Here are some rows, each followed by its group. Rows of different groups can look alike.
[-11 -31   3 -17 -15  51  10  -7  -1 -40  16  40   3  25 -70  -3   2 -45  -2  11   5  -1 -14 -18 -29   6 -59  -1  31   4  26 -30  44 -43  -8  24 -17  10  14 -22   0 -10 -34  12  17   2   2] 1
[ 13 -25 -36  26   8  27   5   6  11 -13 -26  -4 -16 -14   1 -31 -35 -42 -35  20  28  -3  32   3  23  22 -18   1 -14  38  20   2 -76 -84  -3  32  -5  18 -45   5  11   5  -3 -49  20  34  19] 2
[  3  44 -15   5  28  -5 -25  24 -13  16  -4 -30 -19  39 -25  36  41  21 -18   0 -34  23  11 -14 -10 -18 -46  23 -39 -66  -9  57  38  38 -15 -45  52  41 -25  -2   9   6  50 -33 -46 -14 -18] 3
[ -7  44  -4 -20  -7  -6  36  40 -53 -58 -12 -21  -7  15  14  22 -29   1 -19 -50  -3   6  17  15   6   7  28   1  -6  27  -5  18  33 -12 -18 -42  21  49  34   8   9  -8 -44 -20 -47 -19   6] 2
[-16 -20   6 -13  38 -10  23  -9  84 -21   3 -28  36 -13  25 -20 -10 -28  18  -7 -19  77   7   8 -13 -47 -36  24  13 -23  18  19   6  -6 -26  26  -9 -12   7 -21 -14  45  50   0  55 -71  64] 1
[-48  11  24  29   4 -14 -15  17  -9  -7  10 -20   1  21 -42  -1   8  29 -10 -19  -1  -8   3  17   1  -5 -20  63  -7 -12  -6  25   8  21  -3  -2  12  28 -58   2  55   1  13   7 -32  17 -10] 3
[-14  -3  32 -54 -18  21   6 -25  36  23  63  40 -23 -31 -24 -10 -16  39   4 -20  33   1  -7  17 -20  47  20  46  18  47 -56 -14   7  25  10  48 -55   5  -4 -37  23  23 -55  -4  12  12 -31] 4
[  9 -63  15  37  16   5  -7 -27   2 -68  33  72 -21  -7 -38 -21  11 -62  28  -5 -22  11  19 -17 -58 -41 -54  59 -25 -19   0 -48 -18 -15  22  44 -33 -48  32 -17 -30  42  17  27 -18 -47  24] 4
[-22   3 -27 -40  30 -20 -38  -4  43 -37  47 -43  17  56  69  15  -4 -40  30  51 -15  -9  68  18   8 -34 -40 -47  43 -12 -35   4   2  38  61 -34  46  11   4  16 -22 -19  83  34  12 -25  41] 5
[-14 -18   7 -26  24 -11 -21  15 -10  -7  23 -22  24  22  36   8  15 -27  -3  36  13  -8  17 -52  -7  -1 -34 -31  54  -5 -27   6 -59 -20  26  -4  46   8  13   8 -29  -4   7  24  27   3   6] 3
[-35 -29 -21   4 -25  -6  51  12  -4 -22 -26 -20 -24  46  73 -20   6 -32 -15  -4 -17 -14 -55 -14 -17 -35 -10 -26 -22  22  13 -11 -33  -7 -29 -74  32  -7   6  39  35 -18 -25  18  19  16   8] 6
[-17  -6 -48  42  25  37   3  21  48  -7   4   8   3 -26   9  12  12  38  27 -50 -14  45  -7  46  49 -15 -12  15 -19   5  32  11  48 -20  46 -17  43   8  16 -17  -1   1  14  18  26  60  35] 3
[ 26  13   8 -14   7  15 -34   2  45  94  27  49 -14   9  -4   0 -20  20  -3  -3  11  67   8  20 -25  55   9  21  28  60 -41   1  47  13 -28  18 -28 -11  28 -10  -4  27 -40 -13   2 -18 -15] 5
[ 21  20  -4 -40  17   3  -8  28 -14   5  -3 -45 -10   7  37   0  45 -17 -45  34  33 -12  39 -52 -11  52 -37 -39  48  -4  12  25 -36 -43 -18   5  28   1  11  -4 -12   0  10  -3   1  15 -17] 3
[  6  61   7 -46  13  11 -59  44  32 -47   7  50 -74 -34  17 -38 -25   2 -41  53 -12  19  38  22 -10   2 -53  -3  62  -3  -6  14  -9  -2  57 -57 -73  40   4 -50  -4 -35  30  16   2 -17 -25] 7
[ 14 -13  -5   2  10  19  39  55  -2 -18 -51 -13   4  12  27 -20 -29 -43  -9  39  -9  -1 -31 -53  16  12  50  20  -4  10 -13  14   1 -25   5 -29 -25 -19   6  20 -14  -5 -29 -31   2 -33   2] 6
[-16   5  31   0 -12   9 -18 -26   8 -21  45  -3 -29  -7 -12 -20  30  24  -3   7  18 -20   8 -19 -35  23   1   9  57  18 -45   2 -27   4  25  36 -13  34  -4 -28  12   3 -22  42   8  18 -32] 4
[   2   19  -29  -22    5   -6   -4   15  -41  -70   27   -1  -33   -2  -20   12   -8  -13   30  -27   -9 -127   25   10  -25   -7  -10   21  -18    2   -3   22   20    7  -16  -39  -45  -24   33   12    8   -2  -23   -8  -77  -28   33] 2
[  0  45  14   9   7  28 -30  17  43 106  36  65   6  -8  15  -8 -23  19  16  -9   2  56 -24   6 -14  36  27  58   3  65 -62 -11  45  24 -30  25 -30  -2 -12  -4 -30  22 -44   3  -5  -7 -16] 5
[-19 -17  11   3  26 -38   4   6  46   9  28 -33  93 -22  -3   8 127  39  -1  17 -19  28   7  44  21   8  21 -15   3   9 -11  56  -2  26   8  23  29 -25  -4 -52 -18   9  67  27  76 -10  17] 2
[-57  34  60 -18  -4 -20 -21  24  -4 -15 -18  17 -63 -17   2 -14  30  -4 -27  57  48  50  -3  24  -1  -8  53  64  -9 -19 -55  20  -6 -21  14 -51   3   0 -15  26  -1  -3   7  53  35 -50   2] 6
[-33  -9  38  20   3  -3 -13  -1  20   5 -33  -1  -6  -4 -31 -22   2   2  41  -3 -28 -27 -48  26  74   5 -12 -18  -8  20 -27 -51  -4 -12  20 -12  -9 -36  10  65  -6 -36 -38   4   5  22 -37] 8
[-46  -8 -13 -26  -6  43  28   4 -17   0 -30 -21 -18 -36 -13 -59 -25  -2 -34  23   1  55  53  -3  38   1   7  -3 -26  16  14   7 -35 -49 -63 -21  38  18 -38 -30   1   3 -13  23  35  29  35] 6
[ 23  27  29  18 -20  -6  40  -6  -2  29  54 -32  -9 -20 -32   9   3  48   5 -41  12  11 -12  45 -21 -17  53  20 -11  13 -18   2  15  50  16  -3  15  33 -16 -14  14  24   0  -4 -27  17   2] 7
[ -3 -12  25  30  -7 -12  21 -10 -12 -24 -40 -19 -22  21 -11  22 -32  28  -2 -40 -28  59  38  -7  -6  32   5 -23  -8 -17  41  26 -32 -16 -54  15 -14  40 -21 -86  13   7  35 -36 -36  33 -11] 1
[ 62  -4 -30  -4  71  47 -15  26  10   0  17  54  -1   2 -56 -20  38   4 -10  19  12  -6   8  12   3  13 -46 -15  51  16  40 -19  37 -18   3  22 -12  38  -6 -30  -5 -15 -14  35  18  61 -18] 1
[-17 -26   5 -63 -19  11  27  33  -6  22 -23  21  36 -11  18  -8  44 -18 -47  25 -16 -49   2 -14 -41  -7  26 -21 -14  -1 -29  17 -18 -18 127  11   5  -6  -3 -98  17  -5 -33  38 -38 -71  23] 7
[ -5 -71 -48   1  33  -1  22  17 -12 -41  10  18  36 -23  46  21  44 -20  44  18  13   1 -23  17 -16 -26  14  57  14  -2  16 -15 -18 -28  22  38   5 -15   3   7 -40  14   4  39   1   6 -16] 4
[ -6  21 111  36  18 -17 -22 -44 -20 -14   5  19  32  25   6  -9  19  15   0   1  10   6  16 -13 -43  20  46   2  20   3  -3 -60 -11   4   0  36  -3   1 -11  22  12  22  24 -10 -14  30   3] 8
[  7 -69  24  35 -18 -15 -35  15  54  40   0   9   4  35  41 -29 -21  -3   9  18  15  13 -18  43 -25  15   2   6  -9  26   4  27 -22  42  27 -28 -12 -26  11   4   9  32 -68   0  46  19 -10] 7
[  8  37  -9 -51  34   3 -36  47   4  -3  36  -5  -6   3  26 -25  14 -35 -30  46  -5 -10  62 -68 -26  -3 -52 -30  88 -10 -16  15 -49 -27  34  -9  -2  25  18 -46 -30  -1  19  36 -16 -22 -12] 3
[  7 -25   0 -43 -17   9  41  42   2  16 -41   0  47   9  36 -24   6 -37 -32  29 -18 -13  -8 -16 -23  -4  49 -13 -18   6 -14  29  -6 -19  20  -1 -19 -15   5  14 -10 -25 -35  18 -13 -13  18] 6
[-44   1  18 -46 -51 -10  -7  24   4   9   3  17  17 -40  12  73  52   6 -62   3  -6 -44   4  21 -63  22  21 -23 119  -6 -10  28 -19 -35  29  20  -3 -13 -25  -2   9   0 -21  49 -23 -74  10] 7
[  2 -22  19  -1  55 -12  34  24 -30   4 -42   6  19  59   4  15  35 -14 -22 -18  32 -12  40  24  50 -22 -28  19  11  19  58  -5  26  -9   4 -38  48  16  -3   8   7  24  16  50 -18  -7   7] 4
[ 58  38  38   3 -22 -18  35  22  16 107  57  -9  -7 -25 -22  20 -20  21  -2 -47 -10  50 -23  47 -29  13  64  26 -26  25 -22   1  36  59 -21   2  -4   9   3 -20 -14  45 -20 -23 -25  -6   0] 7
[-14   6 -15 -26  41  16  10 -35 -12  68  18 -16 -36  -3  19 -46  -6 -24 -66  36  25 -13 -13  -8  54  40  -7  -2  -9  -7   4 -14 -13 127 -42 -40  72 -20 -46  30   5  51 -20 -30  -9 -65  30] 7
[-65 -59   8  25   6 -38   2  -5 -64 -16  15 -28  72 -26 -13  32 -43 -42   6 -19 -46  15 -29  -2  -7 -35  37   3 -38   5 -10  42 -37 -48 -32   6  -9  -3   4 -15 -20 -46 -27  12   0  20  26] 1
[-36  -2  12   2 -11  14   4   1   0  45  13   2 -16 -22  22 -23  51   6 -70  12   6 -53   8  20 -15   5 -19   0 -63  -1  -1  -1 -25 -12   0  -1  27  -7 -70   7  23  28 -25 110 -29 -62  39] 7
[-26 -25  -3  36 -11 -27 -16  -2 -33 -23 -22 -14  10 -35 -22 -19   5 -42 -29  10 -58   0 -41  33  32 -32  11  -5 -37  20 -36 -19 -51 -56 -19  16  -8 -22   4 127 -26   5 -45 -12  10 -22   1] 1
[-30  21  21 -32  -1  37 -10 -26 -30 -31  20 -27  15 -20  -5  -1  -2 -72  -6  50 -22  -7 -20 -39 -40  15 -27 -69  67  -3  16 -28  -2 -26 -15 -15  -2 -30 127  17 -71  -5  13  25 -16  -8 -34] 7
[ -3 -14  11 -73 -41 -19  19  -5  -5   3  70  -3 -29 -21  -3 -10  48  34 -40 -15   2 -50 -11   3 -34 -32  12 -27 -48   9 -22 -28 -30   5  -7   8  -8  -3 -46 -34  35  28 -27  59   2 -56  14] 7
[ 28  43  37 -44 -70 -42 -64  36  -1  -6  10  -7 -54  22  39 -24  66  26  -2  85   8  37  -5   9  23  52 117  -9  10   0 -34  19   7 -31  12 -36  -5  18  23  27  39 -12 -39 -25  -1   1   0] 2
[  18  -31  -29    0    1   35   63    3   -1  -34   -2   40  -13   17  -37    2   -1   14   40    2   17  -10   19   -8  -30   23  -44    5   -3    0   51  -34    4  -13   23  -31   -9   -7   17   -2 -113  -12    4  -15   31   32   48] 6
[-17 -19  28 -18  -2 -28  -3  -7 -31  24 -33  -8   6 -34 -30 -71 -32   0  19  27  28  47 -31 -15  43 -17  29   9  -2 -14 -14   9  -5 -20 -30 -29  15  18 -35  -7 -25 -29   8  42  39 -23 -62] 6
[-32  31   5  39  30 -38 -27  32  15   2  -5 -11  28  51 -22 -13  21  -9 -11 -25 -38   0  35  34   6 -30 -64  54 -65 -54  30  47   8   1 -31 -28  34  17 -61   7  50 -17   7   3 -32  15  21] 3
[-18  21 -10 -15  -2 -29   4  69  -2   7 -18  -7  26  19 -26  13  -3  -4 -27 -26 -22  24  19  -1 -11 -32 -30  45 -26 -27  51  23  30  18 -37  -7  24  10 -27  18  40  -3  20 -22 -45 -92  23] 3
[ -25  -57   -3   18  -44   -8   -7 -103   36    3  -10  -14  -36  -21   13   20  -12   -9  -20   -8  -56   -6   17   29   37  -22  -21  -40   -3   -3    4   -7  -33  -44  -12  -16   26  -30    3   14    5  -56  -15   -5    1   16   12] 6
[-70 -13  13  25  -2   0  11 -28 -28 -20  25 -17   9 -21 -17   6 -34  25  13 -31   8 -10 -14   1 -21  -3  29  16  29  28 -31  37 -18   3  33  31 -12  22 -48 -34  28   3 -14   9  -2  53  -8] 4
[ 10 -38   2 -22  -9  36   0   9   4 -16  17  52  -1  14 -39   2  -9  -3  16  19  -2 -30  18  19 -17  31 -28  -8  -5   5  13   1  21  -2   6  16 -12  36  16  -5  -5 -29   1  26   0  38  10] 1
[ 31  30  58  -6 -27   0 -48  30  67  57  25  61 -43  -9 -15  -4 -19  22 -15  17  21 127   5  37 -14  67  27  20  15  56 -65  13  21  14  -8  -3 -65   1   8 -16  13  17 -48   4   5  -9 -29] 5
[-30 -22  30  22 -36  20  -1 -73  11 -51  54  19 -53 -30 -37 -20   6  53  -4 -28  29 -29 -20  19 -13  26  10  44  32  27 -59 -15   0  33  33   2 -29  27 -19 -30  51  19 -41  19  13  39 -21] 4
[ 40  15 -12   6   7  18 -39 -32 -20  33  10 -17 -61  10  -7  30  67  47 -35  14 -48  19   0 -30  -1  -1 -18 -39 -27 -69 -61  79  40  63 -15  25  66  22  29 -21 -40   0  55 -34   8 -15 -47] 5
[ -9 -17  17  29 -22  14  -7 -38  24 -34  31  -5 -25  -2 -10 -18  -7  17   7   1  36 -18 -10   5  -5  -3  -6  34  26  43 -26 -18 -28 -16  41  48 -10  26 -18   9  25  -1 -15   0  36  29 -28] 4
[ -4 -17  -6  -8  39 -72 -35 -25  26  26  -7  -6  31 -52   9 -53  -1  19  33  34   4  29 -51  12   1 -18   0  48  38 -33 -12  23   6  18 -25  36  -2 -11 -50  -9 -25  -3  53   3  25 -50 -51] 4
[-10 -10 -65   3  -5   6  26   8 -22  16  67   3  28 -33  32   5  48   5 -19  25  31 -39  -5  -3  35  14 -21  -2 -11  46 -16   3 -45  69  11  48 -29  23   4  10  -9  -3  31  66  36  -8 -17] 5
[   4   37  -30   10  -70 -127  -10  -22    6   -9  -38  -14   19   20  -11   24  -51   33   38  -34  -19  -17   -9   14    5  -45  -16   14  -77   31  -49   -6   -8  -25    7  -12  -49    2   -9   16   -7   34  -20  -62   -8    2  -60] 5
[ -5 -39   6 -15   2  23  52  40 -10  13 -52 -30  53  14   9 -54 -30 -38 -18  40  -7  35 -14 -48  26 -11  39  -9 -11  28  -7  22   9  -9 -14 -26   5  -2  13   4 -32 -30 -30  15  24 -40  -6] 6
[  32   -9   -6   -4   11  -55  -65  -56  -31   37  -11    6  -24  -29   -1  -29   34   33   16   42    4    7  -65  -30  -13  -15    4   24    9  -84  -44   20   31   -1  -20    8   24   -6  -31  -12  -49  -14   34  -22  -42  -40 -106] 4
[ 24  53  36   9  -1 -38  27  41  -9  76  10 -51  16 -19 -20  23  16  46  -7 -32 -26  24  19  48 -27  25  37   5 -13  -7  10 -30  19  51   3 -13   2  -8  39  10   6  10  -2   2 -39  10   7] 7
[ 29  -5 -16 -26 -25  -6  17  40 -14  10 -29 -32  39  40  22 -32  -4 -31  -6  42 -14  29 -29 -41  15  17  39   9  -6  16 -20  14  12 -19  14 -11   5 -12  24  29 -19  -6 -37 -39   2 -22   8] 6
[-24  -8  23   1 -36 -11   6   6  12  16 -43  13  18  14 -31 -21  -1   6  38   0 -68 -43 -28  16  74 -21 -33 -20   0   9   8 -36  13 -12  15 -12 -23 -13  32  52   4 -50 -28  -1  -7  17 -34] 8
[  5 -38  13  33  19   5 -21 -21   6 -45  59  54 -17 -16 -32   2  30 -46  29 127 -10   8  -1  -8 -41 -25 -27  74 -15 -42 -26  -3   0  26  44  26 -16 -47   6  -3 -10  35  49 -12 -44 -14   6] 4
[ -5  30  10  -7  32  -4 -26  10   9  28 -43 -16   0   4  -8  -1  25  53 -15  15 -32  17  64  44 -14  -2 -35 -27  33   3  22 -32  35   3   4 -17 -22 -50  80  43  31  22 -27  30  -5  -2  20] 8
[ 21 -36  38 -13  27  20  61  -3   0   8 -51  26   4  34  37  10  31 -24  -2  -1  52 -16  30  -3  41 -40   0  -6  32  26  64 -31  -6 -24  12 -16  57  19  31  11 -18  11  18  49   6  -6  22] 4
[ -8  14  70 -12 -32   2 -26  17  42 -18  10  19 -42  -5   2  18   7 -44 -10  44  14  52 -30   9 -22   5  24  32   5 -44 -42  45   3  19  40 -38 -17 -12 -24 -38  45   2  14 -21 -11  -6  -7] 8
[-18   9  36   0 -47  10  26   3  70 -12  -9 -16   6 -39  38  64  -3 -30 -14 -24  23 -16 -48  -7 -30 -30  26 -10   3   1  27  -8 -31 -31  -5  35  35  17  34  11 -11 -30  10  12  35  -2  59] 3
[-13  64 -31 -26  30  -3 -52  29  24  -2  21  48 -32 -28  27 -37 -43   2   7  32 -33  -3   7 -15  -5 -19 -50  28  36 -49 -10   2   4   3  30 -32 -41  42  -9 -23 -36 -38  37  -2   2 -11 -10] 7
[ 28  -1  24  -1   0 -46 -30   0  24 102  18  56  21 -32 -23 -24 -36  20  21   1  34  54 -35  14  -6  54  35  48  11  18  12   5  39  14 -28  50 -32  -1 -16 -26 -26  29 -45 -18  -7 -29 -81] 5
[ 38   7 -29  11  56  29  16 -11  -8  26 -22 -31 -35 -35  53  33   4   8 -66 -28  79 -32  28 -48  21  50 -23 -69   7 -17  81  36  -4 -25 -37   0  48 -15  17  32   6  -1 -28 -55   0   9  -1] 2
[ -43  -18  -23   26  -16  -47  -17  -31   10    1  -23   11    0    5   31   34  -60   31   38  -44  -36  -25 -120   13    6  -25  -21  -24  -34   14  -34  -20  -29   10  -17   -7    8  -16  -13   29   -8    4  -18  -32   34    6  -28] 2
[-10  16  22 -25   6   4 -15   0   2  -3 115 -11 -10   8   6 -25  29 -11 -12  34  25  -9  20 -53 -26  15 -11  -3  67  -6 -35   9 -40 -16  23  21  11  17   0 -31  -5  11 -10  32 -35   0 -14] 3
[ -26  -14   33   30   36   34 -122    2   32   -8    5  -15  -28   -1  -55   -9  -10   10   21   42   26  -18  -65   25   29   36  -10  -20   22   14    0  -35   18  -14   35   -1   -7  -38    4   43   -1  -31  -17   -6   17   21  -36] 8
[ 32  43  34  -9  -7 -20  23  28 -26  51  43 -52  27   4 -10  20  24   4  -5  -6   0  30  12   4 -32 -13  36   2  13 -19 -14   1  -3  23   5 -15  26  18  11  -8 -21  24  16  15 -32   8  16] 7
[-15  19   3  20  -7 -10  -4  51  11 -52  -7 -18  -7 -29   9  27 -25 -16  -9  -2  23 -11 -38   2  -9  26 -12  26  -8  -5  -9   0 -11 -36  -4 -13 -15 -12  -2  12  10  15   5 -29  17 -24 -14] 6
[  10   30  -35  -17   25   27   41   21  -23  -16 -127  -41  -27  -19   22   16  -15   17  -58  -29   32  -23    7   -3   32   57  -13  -46  -18   18   42   14   11  -34  -59  -32    3  -18   13   16   40   -6  -44  -61  -17   14  -12] 2
[  3  14  15  -4  16  -5  -2  30   8  28 -21   3   1   4 -35   3  17  59 -35  10 -27 -53  45  33  -8   9 -39 -22  23  -1  10 -44  42  11  27   6 -46 -19  72  31  13 -35 -49  25  -6  28  -8] 8
[ 16  19 -36 -11  57  82 -28 -89  20  52  23 -15 -13  29  22 -85 -10 -22 -54  16 -10 -30  20  38  62  36 -14 -10  15 -35  17   6  -9  31 -33 -23  62 -16 -48   6  32  24 -33 -50 -14 -11  43] 7
Which 3 groups are nearest to each row below, nearest first, going by the average distance to the group's rows?
[ 20  44  28 -16  14   6  13  14 -51   0  -3 -16 -12   3  11  13  10 -27 -44 -13  27  29  -2  15 -10   3  68  24  63 -12  -6 -27 -29  -3  -8 -19  37 -23   6  12 -52 -11 -20   8  33 -40  19] ~ 6 3 7
Which 3 groups are nearest to each row below, nearest first, going by the distance to the group's nearest row?
[ 41  27  55   5 -32  -1  57   8  23  49  15 -33   1 -32  -7  13  -9  19   9 -21   5  16   7  21 -32 -48  69   4 -11  -3  25 -15  -4  34  -1  -8  36  35  25   5  -9   8  37  -1  -5  17  52] ~ 7 3 8
Which 2 groups are nearest to each row below, nearest first, going by the distance to the centre of the group?
[ 21  48   2  -9 -14  10  -5  20 -38 -18  15 -36  15  -1   8  31   3 -32 -68 -24  19  23   4  32 -19  30  28   6 -40 -10  32 -18 -23  -5  24  25  20 -21  10  12 -37 -34 -24 -14  33  -9   1] ~ 2 7
[ 68  40 -44   1 -13  54 -51 -38  -6   3   7 -27 -42  38   7  57  55  47   4   9  -3   0   5 -55  -8  74 -29 -20  -5 -67 -28  20  55  58 -30   3  59  61   8   9 -35 -14  67 -59 -28 -17 -40] ~ 3 5
[ 52  15   7 -11 -18 -43  47 -28 -11  28  23 -47 -31   0 -43  -1   0  47   2 -50   6   4 -44  12  -7 -52  52 -30 -48  15  -6 -46  -1  71 -39 -18   9  14 -42 -55  23  51   3   5  34   3  -6] ~ 7 5
Which 3 other groups have their centres nearest to the centre of group 5, nearest first?
7 4 3
Which 2 groups are nearest to each row below, nearest first, going by the distance to the group's nearest row?
[ 39  12 -20 -51 -41 -50  17 -23 -15  -4  14 -44 -44  26 -26 -36 -77  40  11 -15   3  -4 -46 -16  25  -4  25 -46 -30  24 -26 -46 -14  27 -28 -14   9  -4 -24 -56  24  51 -14 -23  52  -9  -1] ~ 7 2
[ 46 -10   1  19 -14  19  -5   5 -12  -5  11 -11 -30   0 -52  30   6  73  36 -52 -30   3  20   9 -29  51 -17   0  10 -28  65 -22  -5   3  14  25  -7 127  18 -70  59  -2  49 -75 -13  24  25] ~ 1 7
Which 3 other groups have their centres nearest to the centre of group 3, nearest first?
7 1 2
Which 3 groups are nearest to each row below, nearest first, going by the distance to the centre of the group?
[-56  -8 123   6  10 -23  -9 -10 -47 -20 -10   2  17 -29 -11   1   9 -23 -24   7 -18   7 -28   5   9 -44  28  23 -45 -10 -26   5   5 -36 -41   7   7 -18  27   4 -35 -22 -35  10   6 -32  11] ~ 6 1 8
[-26  20 -23  32  27 -48 -29  16  -8   3 -15  -4  60  23   3 -28 -29 -32  35 -27 -32  21  30  17  10 -20  40  -7  -2 -53   2  66 -12 -10   2 -19  34   5 -43 -22  30 -36 -14  51  -5  52  24] ~ 3 1 6
[ 18 -19  -1   0  23 -64 -27 -12 -23  -3 -39   7   1 -44 -12 -31  -8   5  45  27  44   2 -72 -22   7  -2  19  43  24 -46 -20  -5  -3 -26 -16   6 -25 -28 -50   2  -9  19  11  -7  22 -38 -82] ~ 4 6 5
Which 2 groups are nearest to each row below, nearest first, going by the average distance to the group's rows?
[ 50  36 -49 -23  19  16 -14 -26  27   7  -3 -35 -39   9  42  23  54  34  -6  31 -18  42 -11 -37  -8 127 -41 -12 -17 -61 -40  62  64  80 -22 -26  41  48  13   2 -39  16  83 -44 -12 -52  -6] ~ 3 5
[-23  27 -33 -31  19  25  12  27 -14 -39   2 -44  -3   3  15  38 -37  11  12 -54 -39  36  11  40  22  -3   8   9 -17   1   3  35  49 -11   8 -85   4   0  29   9  36 -20 -50  -6 -34   3  49] ~ 6 3
[-19 -44  18 -18  17   8  17 -24  57 -47  -1 -10  25   1  -7 -16 -11 -55  16 -13  -2  58   3 -14 -33 -52 -45  23  -3  12  18 -21  12 -42 -22  51 -10 -34  16 -47 -23  54  13   9  44 -80  59] ~ 1 6
[-44  53  -3  22 -12   7 -51  25   9  29  12  -2  20 -52 -13   9   4  17  54   9  14  -8 -26  -5   7  -3  20  33   7  24  -3  -5  12  -3  -6  38   1  23 -53  43   5 -23  32   3   6  18  14] ~ 8 3
Which 3 other groups have their centres nearest to the centre of group 7, nearest first?
3 5 4
